rotation steps, each row followed by its count of steps:
The counts run from 0 to 113.
19.2	-10.6	2.0	10.6	-7.2	13.3	-31.2	-12.3	-11.4	29.2	23.5	4.5	-37.3	-5.7	12.9	16.7	-37.8	14.4	-9.3	-9.7	-33.8	9.4	-8.4	-16.4	0.5	11.5	-28.6	1.7	-37.8	24.4	-7.3	3.8	-21.5	3.2	28.0	-14.6	6.8	-24.6	-23.4	3.0	-3.8	17.1	-8.1	0.2	4.0 -> 103
-45.7	-10.0	-5.4	-1.5	8.6	-10.2	-11.9	6.0	18.2	16.5	12.1	2.2	-28.3	-1.3	3.3	-5.3	3.7	2.4	9.5	1.4	5.1	18.0	-46.3	-15.4	-12.2	13.5	19.1	3.8	16.2	33.1	-9.9	19.5	17.3	-33.7	-8.2	1.3	25.4	1.0	12.8	13.7	15.3	-0.6	6.8	-3.7	-0.3 -> 56
42.9	16.5	-11.5	9.6	-26.3	5.4	26.3	-3.9	-4.9	-6.6	-0.6	2.8	-9.6	-18.8	-7.9	-13.3	2.2	-11.4	11.0	-19.9	-9.0	-0.3	-49.3	9.3	3.8	-29.0	11.0	-3.0	-12.7	-29.5	6.8	19.3	30.5	-0.3	-34.0	6.4	5.0	-13.2	-6.7	13.5	2.5	-14.8	12.7	20.3	-14.9 -> 32
18.9	10.4	-20.3	26.9	-14.5	-0.1	9.2	-17.4	1.4	-3.9	16.8	-11.9	-22.3	-26.7	-15.9	-8.0	1.0	2.3	-39.1	3.9	-13.4	-0.6	-41.4	40.3	14.5	-9.9	-13.7	-17.4	-33.3	-20.8	6.2	16.7	13.8	25.5	-12.2	12.9	14.0	-0.9	-7.0	16.3	-4.1	16.2	-12.0	11.5	-1.2 -> 29
39.0	-2.3	-5.6	-19.8	-12.6	4.5	5.7	-12.2	-24.9	3.4	11.0	19.0	-27.8	-10.5	25.2	19.9	-28.3	20.5	5.4	-20.7	-34.3	4.7	-13.3	-6.9	12.8	19.6	-20.2	-4.1	-43.5	17.6	-4.0	12.5	-12.1	-13.2	11.1	-16.2	-6.4	-30.0	-20.8	4.6	1.1	15.2	-8.4	13.1	14.0 -> 104
39.3	15.9	15.7	13.4	-10.8	19.9	-2.6	-54.3	-5.9	5.3	20.8	7.6	-7.4	-19.5	-0.9	-2.4	-25.1	13.0	-20.1	-5.6	-14.5	4.0	-22.7	14.4	38.6	-3.3	3.4	-6.3	-31.1	8.9	2.1	-8.0	-9.4	22.6	3.0	-11.1	-15.0	14.3	-3.4	-18.3	-5.3	20.7	-18.4	15.3	-10.4 -> 65
11.4	18.3	-8.6	13.8	-10.2	9.9	14.2	-20.7	-43.6	-1.8	-1.3	0.1	-12.8	-3.2	16.2	19.8	-9.0	4.2	-1.6	5.3	-19.0	-7.7	-42.2	1.1	-2.1	18.9	-13.2	-3.1	-38.7	10.7	0.8	33.9	4.2	25.6	-13.3	-21.3	-37.1	4.4	4.5	5.0	-16.5	-4.6	22.0	-19.7	17.7 -> 108
-10.4	-11.8	6.5	8.2	21.3	2.7	-23.1	-28.5	15.1	18.8	32.8	31.0	-15.9	-4.1	2.5	-17.7	-24.2	8.5	11.5	4.4	-8.9	30.5	-27.2	-16.2	22.1	2.5	8.6	-2.8	11.4	49.5	-20.1	-7.8	-5.3	-27.5	1.3	-9.1	25.3	8.6	-2.2	-26.1	15.0	17.5	-13.1	-10.7	-11.5 -> 60
-0.6	-19.6	-30.9	19.3	-4.1	-8.7	-13.9	-33.7	1.2	-15.1	9.5	-3.1	13.5	-3.5	-17.7	-13.7	-42.8	15.0	-4.7	3.1	3.3	5.0	-2.8	3.4	17.8	16.3	22.9	7.4	15.8	27.9	-27.1	-22.1	-0.5	7.8	16.5	-3.1	8.8	34.4	3.2	-3.7	-22.9	10.3	2.1	-4.7	-23.5 -> 22
-28.0	-10.0	-6.7	-6.0	-15.2	-18.1	-0.3	15.4	3.1	19.3	-13.6	4.5	-19.9	-3.3	-20.7	10.8	21.3	0.7	-17.9	-25.0	21.4	-18.4	-48.3	-4.9	-28.5	20.6	17.5	7.6	-0.9	0.2	-16.7	14.0	23.1	-13.3	-9.4	3.7	2.6	-10.2	21.8	37.5	-16.9	-13.6	1.2	3.0	0.8 -> 52
9.2	-9.3	-31.2	12.0	-12.1	-8.3	2.0	-29.0	10.4	-0.1	2.9	8.0	5.1	-13.5	-32.0	-13.2	-18.5	21.7	-34.5	-16.1	2.1	-10.0	-13.9	24.7	24.3	6.4	-6.8	-2.7	-27.5	-3.3	-15.1	-13.8	4.0	4.9	10.9	18.7	27.5	9.0	-1.4	16.2	-43.4	18.6	-19.4	27.0	-11.7 -> 26
0.9	-14.5	7.1	20.1	-26.6	-11.1	-28.7	-2.2	-22.4	39.0	-14.5	2.9	-28.6	-15.4	6.4	5.3	12.2	-3.6	-18.8	-10.9	-11.8	-12.8	-25.7	-11.9	-47.8	-15.8	11.3	21.3	-4.6	-4.7	5.0	10.0	7.7	23.4	-18.8	-21.1	-6.8	-30.0	3.2	27.3	-21.0	-16.5	18.8	-11.6	0.2 -> 12
-28.7	-18.7	-8.6	40.1	1.7	-3.5	-4.9	8.3	27.0	12.3	10.7	-5.8	-36.9	5.2	-1.3	-10.4	-6.2	9.9	36.6	5.0	-11.0	2.6	9.3	-7.6	-16.9	23.9	-2.8	15.2	5.3	29.7	21.5	-1.2	11.2	4.6	8.4	5.3	9.0	-7.0	5.8	41.0	7.4	6.6	32.5	-6.3	-17.9 -> 77
-3.9	-12.8	3.1	26.8	-22.5	4.1	3.0	3.8	22.1	-1.3	0.5	-23.6	-21.5	1.4	-26.1	-15.5	-15.1	14.7	-3.8	-5.2	8.6	7.8	-25.4	-0.7	-6.6	-9.5	16.8	7.8	18.9	0.2	-2.7	-5.4	42.5	-46.1	-7.9	21.9	24.9	3.4	-5.9	10.7	-18.4	-28.7	9.8	15.2	-24.2 -> 95
31.7	1.4	0.4	14.2	-40.3	18.6	-20.8	-20.1	-27.1	16.5	5.0	-5.1	-8.6	5.5	-2.1	22.4	-36.8	10.5	-11.4	-26.1	-6.4	-20.4	-14.3	-30.2	-2.8	2.7	-3.8	6.0	-30.5	-3.2	-12.9	4.7	-9.5	30.5	15.7	-25.3	-17.2	-11.1	-2.0	11.5	-31.1	-9.4	-1.1	10.3	-9.6 -> 106
-5.7	21.5	-22.1	1.8	-3.7	-25.5	-0.2	-35.9	-11.8	-10.5	-12.6	-31.6	-0.9	-21.4	-11.9	5.8	0.3	10.1	-38.0	-6.6	-31.5	-8.0	-36.4	8.1	6.2	19.6	-0.8	5.4	-22.0	4.5	-15.4	-2.5	2.3	32.1	-5.8	5.8	-21.3	15.7	-0.6	9.7	6.6	18.5	-10.1	9.0	16.0 -> 87
35.3	10.1	-12.0	12.5	8.6	-0.4	12.3	-36.2	-9.8	9.5	3.0	18.7	-1.2	-32.7	-22.6	-9.5	2.1	4.4	-30.0	-1.2	-22.7	0.5	-45.0	29.6	19.9	-20.0	-9.0	-18.1	-24.6	-7.6	-1.2	-4.2	14.2	18.0	-25.6	0.8	15.8	5.8	-14.3	-3.4	-22.3	9.2	-0.6	8.6	1.1 -> 28
13.6	-18.9	-3.3	33.3	-17.6	14.1	2.9	-2.3	17.2	-3.4	33.5	-18.9	-48.8	-18.0	-2.1	-15.9	-23.2	18.0	10.6	20.6	-19.3	24.7	-5.4	19.8	2.6	4.8	-3.3	2.4	13.8	11.4	4.4	-5.1	20.9	-46.7	11.2	5.8	18.5	-4.6	-19.3	6.9	16.5	-1.0	-4.2	0.9	-7.9 -> 98
15.4	12.3	29.4	31.1	24.2	12.5	-1.8	-40.5	2.8	21.3	-5.0	4.9	-15.4	17.2	-15.0	3.8	-22.5	16.7	15.0	7.2	-25.2	19.9	-8.3	-21.7	19.2	5.7	-17.3	-1.4	-9.4	37.5	-4.9	-17.6	10.6	-34.4	4.3	5.3	1.3	26.4	-19.8	-31.7	-14.4	-2.1	9.8	-5.5	-1.6 -> 2
5.2	-3.7	-16.3	-5.6	9.0	-35.1	-23.3	-35.4	-4.3	14.3	-19.3	20.4	10.4	-5.9	-20.8	15.7	-13.4	4.5	-19.8	-33.7	-27.7	-9.4	-12.6	-28.2	-0.6	13.7	8.2	9.9	-17.8	15.7	-24.2	-23.4	-11.9	30.3	-4.7	-1.2	-0.3	-2.3	-1.0	4.2	-21.6	21.3	3.6	20.4	2.3 -> 85
2.1	19.9	10.3	28.8	-12.4	10.9	40.4	-5.2	-3.1	-2.3	-12.5	-1.8	-37.0	-0.3	14.7	-1.8	12.2	7.6	24.6	2.2	-5.2	-2.8	-22.5	14.5	-5.1	2.7	-2.2	0.4	-36.4	-5.6	37.5	33.2	27.5	6.8	-31.8	1.6	-20.7	-7.5	20.7	24.1	-0.4	-5.2	31.0	4.9	1.4 -> 72
15.1	-7.3	-12.2	8.8	-14.5	-9.1	20.8	-11.7	-40.0	-3.0	-0.7	4.1	-3.3	-21.7	-22.3	14.1	0.2	6.9	-20.9	-23.9	-8.9	-25.1	-9.0	16.8	-10.6	44.6	2.5	-0.2	-22.5	-5.7	-5.7	-21.3	-1.7	8.8	5.0	-7.6	-36.6	5.6	10.6	26.4	-29.1	4.5	-6.2	20.2	17.0 -> 47
-5.5	-4.8	10.2	26.0	-9.0	0.1	8.4	4.7	11.7	31.3	-21.4	15.4	-22.1	10.0	-2.3	-9.6	6.4	-0.1	34.8	-18.7	8.8	-1.3	-0.7	-26.0	-22.5	-6.6	4.5	17.6	-8.0	7.4	22.4	10.8	28.0	2.5	-20.1	8.9	1.8	-11.4	13.8	26.2	-27.8	-18.0	43.0	-1.3	-30.1 -> 74
21.6	-15.9	-1.9	2.9	10.7	-4.4	5.5	-8.9	-23.5	6.0	12.2	41.0	3.5	18.6	-16.2	13.0	-21.4	2.8	31.9	-25.9	-15.3	1.6	15.6	-21.2	3.3	45.0	-17.2	-1.3	-10.5	34.0	-10.1	-29.2	-7.7	-24.7	6.1	-9.2	-13.4	2.4	-13.5	6.8	-19.5	7.3	15.7	3.2	-4.4 -> 42
-28.7	-1.4	-7.3	8.3	-22.6	-6.7	16.0	-1.1	-13.5	1.0	1.2	-22.9	-25.4	-19.4	-12.6	12.7	21.7	7.3	-25.1	-7.0	10.3	-18.8	-47.5	24.1	-23.3	23.6	8.6	5.0	-10.0	-8.5	-4.1	20.7	18.7	3.0	-14.0	-6.1	-21.0	7.6	27.3	44.7	3.4	-5.1	4.1	11.1	13.6 -> 51
16.4	-0.1	1.1	20.2	8.7	18.7	-11.3	13.8	-9.0	16.9	17.6	11.6	-15.8	25.0	-10.0	0.8	-19.4	-15.6	45.9	-17.0	-23.6	14.4	-15.3	-47.9	-5.3	-0.3	-6.6	6.3	13.7	24.3	-5.9	-6.5	16.0	-14.5	-7.5	-2.6	14.9	-3.3	-24.2	2.7	-4.8	-15.6	28.2	-11.1	-25.2 -> 38
-17.8	-22.5	-19.2	24.7	21.9	-15.4	-38.1	-16.7	10.1	22.4	17.1	12.3	-13.7	-12.5	-13.1	-12.0	-12.2	-0.4	4.1	-11.3	-35.2	1.2	6.0	-20.4	-13.4	26.3	-2.2	18.3	10.1	39.1	-5.8	-28.8	-9.7	24.9	14.9	-8.5	9.3	3.8	-7.9	19.2	1.8	27.1	9.0	-10.8	-4.5 -> 81
-38.9	-13.7	-0.5	25.2	-9.5	0.1	-13.1	0.7	8.8	6.8	16.0	-26.0	-26.4	-11.7	-10.6	-17.2	4.3	-0.4	0.3	13.9	11.2	3.7	-53.9	-1.5	-15.9	3.3	31.1	8.4	25.6	15.6	-6.5	18.7	20.6	-7.0	-9.0	0.9	8.6	16.0	20.3	15.8	17.5	-9.5	7.2	-9.7	-9.1 -> 55
3.5	-5.4	-1.7	2.1	3.7	17.8	0.2	-34.1	7.7	-1.3	36.8	15.9	-19.0	-15.5	8.9	-18.0	-30.3	14.5	12.1	4.9	-13.5	21.7	-22.5	10.3	34.5	17.5	14.0	-13.8	1.3	43.2	-6.3	-2.6	-1.0	-26.0	9.8	-6.8	7.8	21.2	-0.1	-20.9	25.1	28.8	-21.8	7.6	-2.0 -> 61
6.6	-2.4	-35.1	5.2	7.2	-16.9	18.7	-35.5	1.0	-14.8	4.3	2.4	-2.6	-26.6	-15.8	-15.6	-21.9	29.3	-18.4	7.5	-7.2	2.0	-16.5	40.4	36.9	28.5	-3.7	-16.0	-28.5	17.5	-13.3	-12.1	9.3	4.0	10.1	10.1	12.6	14.7	-1.9	3.2	-20.4	26.7	-12.6	9.4	7.8 -> 25
43.3	-10.7	6.9	30.3	-25.2	14.1	-28.6	-21.2	-9.2	10.7	38.2	-3.9	-29.6	-14.8	6.5	-2.5	-36.0	10.6	-8.8	-3.2	-26.2	7.9	-3.7	-8.0	1.2	5.8	-8.6	-1.7	-6.0	13.6	-6.7	-16.1	-13.6	5.3	18.4	-16.4	3.0	-11.7	-23.8	1.6	8.5	5.7	-16.5	-5.0	-10.0 -> 102
34.9	5.9	15.2	-7.0	-1.2	13.5	-3.9	-50.8	-7.4	17.6	9.6	45.0	-5.4	-12.1	-2.3	-5.1	-23.8	17.0	-8.8	-21.4	-12.9	0.9	-14.8	-9.6	35.9	1.3	2.9	-6.0	-23.4	16.7	-8.7	-17.8	-6.9	-1.9	-1.7	-8.0	8.8	10.0	-8.1	-29.6	-16.5	11.5	-8.1	17.9	-13.0 -> 64
